In the data rows, zero lies at 4.5, halfway between 4 and 5.
Some points, each followed by its number:
tensor([8., 5., 3., 4., 3., 4., 4., 5.]) 0
tensor([6., 3., 4., 5., 4., 4., 4., 5.]) 1
tensor([7., 4., 8., 4., 5., 3., 3., 6.]) 2
tensor([5., 5., 8., 6., 6., 4., 3., 5.]) 3
tensor([4., 3., 5., 6., 3., 4., 5., 0.]) 4
tensor([3., 4., 5., 5., 8., 4., 6., 5.]) 5
tensor([6., 5., 6., 4., 1., 3., 2., 6.]) 6
tensor([3., 4., 4., 4., 6., 6., 0., 4.]) 7
tensor([4., 5., 0., 0., 4., 3., 4., 8.]) 8
tensor([5., 7., 6., 3., 6., 6., 6., 6.]) 9
tensor([5., 6., 3., 3., 8., 2., 7., 5.]) 10
tensor([3., 4., 4., 5., 2., 3., 5., 7.]) 11
tensor([5., 6., 2., 5., 7., 2., 4., 7.]) 12
tensor([4., 4., 7., 2., 7., 6., 4., 6.]) 13
New points follow, each followed by the number of its nearest point above by angle, seen from the average point of the numbered points.
tensor([3., 4., 4., 6., 2., 7., 5., 4.]) 4
tensor([4., 6., 3., 4., 2., 4., 3., 4.]) 6
tensor([0., 5., 4., 5., 4., 9., 6., 3.]) 4
tensor([3., 5., 5., 4., 5., 4., 3., 6.]) 7
tensor([4., 4., 5., 6., 3., 5., 4., 1.]) 4
tensor([5., 5., 5., 5., 8., 6., 8., 2.]) 5
tensor([4., 5., 5., 4., 7., 6., 2., 4.]) 7
tensor([5., 5., 4., 4., 5., 4., 3., 4.]) 7
tensor([5., 3., 3., 5., 4., 9., 8., 3.]) 4
tensor([5., 3., 4., 3., 5., 2., 5., 3.]) 4
tensor([5., 5., 4., 6., 3., 5., 6., 4.]) 4
tensor([6., 5., 5., 4., 4., 3., 6., 5.]) 0
tensor([5., 4., 2., 3., 4., 3., 5., 3.]) 4
tensor([5., 3., 5., 3., 4., 5., 8., 5.]) 9
tensor([4., 3., 4., 4., 3., 6., 2., 5.]) 7
tensor([5., 5., 5., 4., 6., 3., 1., 6.]) 7
tensor([2., 3., 2., 3., 3., 5., 7., 3.]) 4
tensor([4., 6., 5., 5., 5., 4., 6., 3.]) 4
tensor([5., 3., 2., 3., 5., 2., 4., 5.]) 8
tensor([6., 5., 6., 7., 2., 6., 4., 7.]) 6
tensor([6., 6., 5., 3., 4., 3., 2., 3.]) 6
tensor([3., 7., 1., 5., 5., 6., 4., 4.]) 7
tensor([5., 5., 2., 5., 4., 2., 6., 3.]) 4
tensor([2., 4., 8., 4., 2., 3., 3., 3.]) 4
tensor([5., 4., 3., 6., 6., 3., 5., 5.]) 12
tensor([3., 5., 4., 5., 5., 4., 3., 6.]) 7
tensor([1., 4., 5., 4., 2., 4., 5., 5.]) 11
